Each named move below is a turn or a mirror, shown by a few rows before and after it. Which moves, in which order, take the first row of each later pair to the second? The first pair is answered.
sava (before => after):
[ -3  -2   5  -1   5   2   9   1  -5  14  -4 -18  13  -2  -1] => [-8 -8  0 -4  7 -5 11 -3  1 16 -4 -7 11 -4  2]
[ -7 -12  -8   2   6  -1   0   0  10  -6   7  -1   8  -4  -2] => [ -1  -6  -3  -2   6   7  -3   8   6  -6   4 -10   7  -2  -3]
[10 -7 -2  0  2 -1  0  6  3 -6 -1 -2  7  9  0] => [  4 -13  -4   1   1  -9   2   0   6  -5  -1   7   8   5   2]
[-12   6   1  -5  12   2   0   4  -5  15  -3 -13  17  -6   0] => [-14   4  -2  -8  11  -3   2  -3  -4  18  -2  -6  15  -9   1]
Gan (before => after):
[-15 -17 -13 -19   9  -3   2 -14   0  -4  -5  -9  23  -6  -1] => [-19  13  -2 -20   1  15   0 -15  -4   9  -4 -22   7 -14  -3]
[ 11   1   0   5  -8   8 -12  15   6  -8   1  -1 -12   0   2] => [  4 -12  -6   5  -2 -13   0   3   9  -1   4  15  -3  -7   2]
[-7 -9  3  0  7  8  2 -5  6 -2  0  5 -1 -7  0] => [ -7  -1   5   0   3  14  -2  -3   3   1   0   0  -4 -10   1]
[ -3  -3   3  -5  -5  10  -6   2   2 -12   4   9  -9   0   1] => [-9 -7 -1 -5 -1  2 -1 -3  8 -8  5 16 -4 -4  0]
dugop (before => after):
[ -3   7   1  -1  -5 -15  10   1  -5  -6   3   5  -8   1   0] => [-14  -3  -6  -7   6  -8   9   2  -7  -4   6   5   2  -4   3]
[-8  4 -1 -3  0 13 -2 -5  3 -1  4  4 -9 -3  0] => [ -5   4  -1   0  -4   5  -4  -6   4   0   5   6 -15   1  -3]
[ 8  5  0  0 -1 -5 -5 18 -1  6 -6 -2  6  7  4] => [ 1 -9 -6 -3  2 -4 -4 16  0  0 -5  2 11  4  5]
[-10   2   2 -10   5  -3   2  -3  -1  10   8   0   7 -10   1] => [  5  12   6  -3  -6 -13   3   0  -2   5   4   5  -5  -3   3]

(2 to 3 moves a pair)
[  6  27  12 -10   0  34 -12  -1   9  -9   1  -5 -22   4   5] => [-19  25   1 -13  12  25   5 -16   7  12   4   0 -11 -15   3] => dugop Gan dugop
[-11  19   4  -1  -5  14  -6  -8   1  10   4   2 -26 -14  -4] => [-10 -28 -15  -9  16  -5   4  -2   9  -5   3   8  17  -8   1] => Gan dugop Gan
[ -2 -12   3   2  -8 -19   0 -15   5  -4   5  18  -4  -4  -6] => [-15   0   5  -3  -8  12 -15 -10   4 -10   6   7 -12 -10  -8] => Gan dugop Gan
[  8   3  -2  -5   2  -5  15  13   4  11  -9 -10  14   3   0] => [ 12  -5  -2  -6   4   0   8  16   7   0 -10  -8  12   6   4] => sava Gan Gan
[  0   9   1  -1  -4  15  -3   1  -6   1   7  -3 -11 -13  -3] => [ 16  -5  -1   6  -4   0  -3   8  -2 -11   2   2  -6   3  -2] => Gan dugop dugop
[-16  -7  -8  -4   6  -4  14 -10   7  18  10  10   0 -13  13] => [ 10 -19  -6   3  -2 -18  16   3   9   0   4  11   6   5  16] => dugop Gan Gan
[  0  -1  -8  -5   7  24   9   6  -5   1  -5 -17   5  -3   1] => [ -6   6  -7  -1   3  27   7   0  -7  -2  -5  -8  -7 -11   1] => sava Gan
[  1  -6  -7   5  -5 -22   9  -4  10  -3  13  17  -7 -13 -10] => [  9  12   1   7 -16 -20  10  -6   3   9  11   9 -16 -10  -9] => dugop dugop
[  7 -20  -6  -1   1 -27   0   4  -4 -11   2   7  15   8   1] => [  2  -7  -4  -8   8  -2  -1  18 -17  -3   2 -21  21  10   2] => sava dugop
[ 14  20   7   4  -3   4   3   6 -10  18  -3 -20   3   7   2] => [ -7   0  -2  -5  14  15   5   4  -7  11  -1 -19  21  -4   1] => dugop dugop
[  1  -9  -5  -5  11  10  -1   8  -2  -6  -4 -13  13   7   2] => [ -6   9   0  -4   7  17   0   2  -9  14  -2 -19   6  -4   1] => Gan Gan
[  8 -17  -4   1   0  12 -15  11   4 -32  -1   3  -3   8   3] => [ -1   8   5   2  -9  25 -19   4   3 -18   3   0 -22   1   2] => sava Gan Gan
[-11 -15  -3  -5  12  10   4   0  -4  -3   4   1  11 -10   2] => [  3 -14  -1  -3  10   2   7   9  -9  -3  -3  -8  17   2   3] => dugop Gan dugop
[-20   5  -2  -3   8   2   6 -15   2  13   2  11  -5 -20  -2] => [  2  -3   1   6  -6  -8  -4  -8  12 -11   2  26 -14  -6   1] => dugop Gan sava
[-17  19   6  -6   4  16  -1  -3  -5  16   3 -10  -3  -9  -5] => [ -1   1   5  -4  13  16  -2  14  -7   6  -5 -21  17   4   0] => Gan Gan sava
[  3  -9  -8   7  -5 -30  14  -6   1   8   0  18   4  -1   3] => [ -3  18   0   6 -14 -11   6 -10  -2  18   2  10 -18  -8  -2] => Gan sava
[ -6 -17   2  -5  17  10   0  12  -5  -2  -7 -15  16   6 -10] => [ 10 -11   6   5   3 -25  11   2  -2   6  -9   7  10  13  -8] => dugop Gan
[-18  19   1  -6  -4  31  -9   2  -3   7  11  -2 -17 -11  -7] => [ 18 -10   2   3 -12   4 -15  17   7 -30   4   9 -10  13  -3] => Gan dugop dugop
[  4 -16  -3   6   1 -14  -4  -3   3 -13   1  16   0   0  -3] => [  8   1   8   7  -6   6 -14   9  -2 -12  -2   1 -13   4  -1] => Gan Gan
[ -6 -14  -8  -6   9 -12   7 -13   6   6   1  14  14 -11   1] => [ -2   9   0   3  -8  -8  -1 -13   6   3   3  20 -15 -10  -1] => Gan sava dugop
[-17  16   0  -6  -3  15 -11   4   5   4  10   0  -9  13  -1] => [  2  -1  -1   0 -10  -3 -11  13   7 -12   5  10  -5  28   4] => Gan dugop dugop
[19 -6 10  7  1  0 -4  5 -9 -5 -2  0  8 17  9] => [ 17  -2  14   6  -3   8  -9   6  -7 -10  -3  -1   1  15   9] => sava Gan Gan
[ 15   1   2   5 -14 -10  -2  -4   3  -2  -2  -8  21   1   7] => [  0  17   5   0 -13   0  -5  -9   0   8   2 -13   9  -9   4] => Gan dugop Gan
[ 29 -10  16  16 -15  -8   5   8   7 -20  -3  -7  -1  10   8] => [-19 -10   2  -5  12   6  19 -14   1  14   3 -10  18 -24   7] => dugop Gan
[ 18 -14  -3   7  -4 -14   2  10   1  -6  -8  -5  13  20   3] => [ -2   8   0  -2   8  14   4   8  -9  14  -6 -26  13   6   0] => dugop Gan Gan
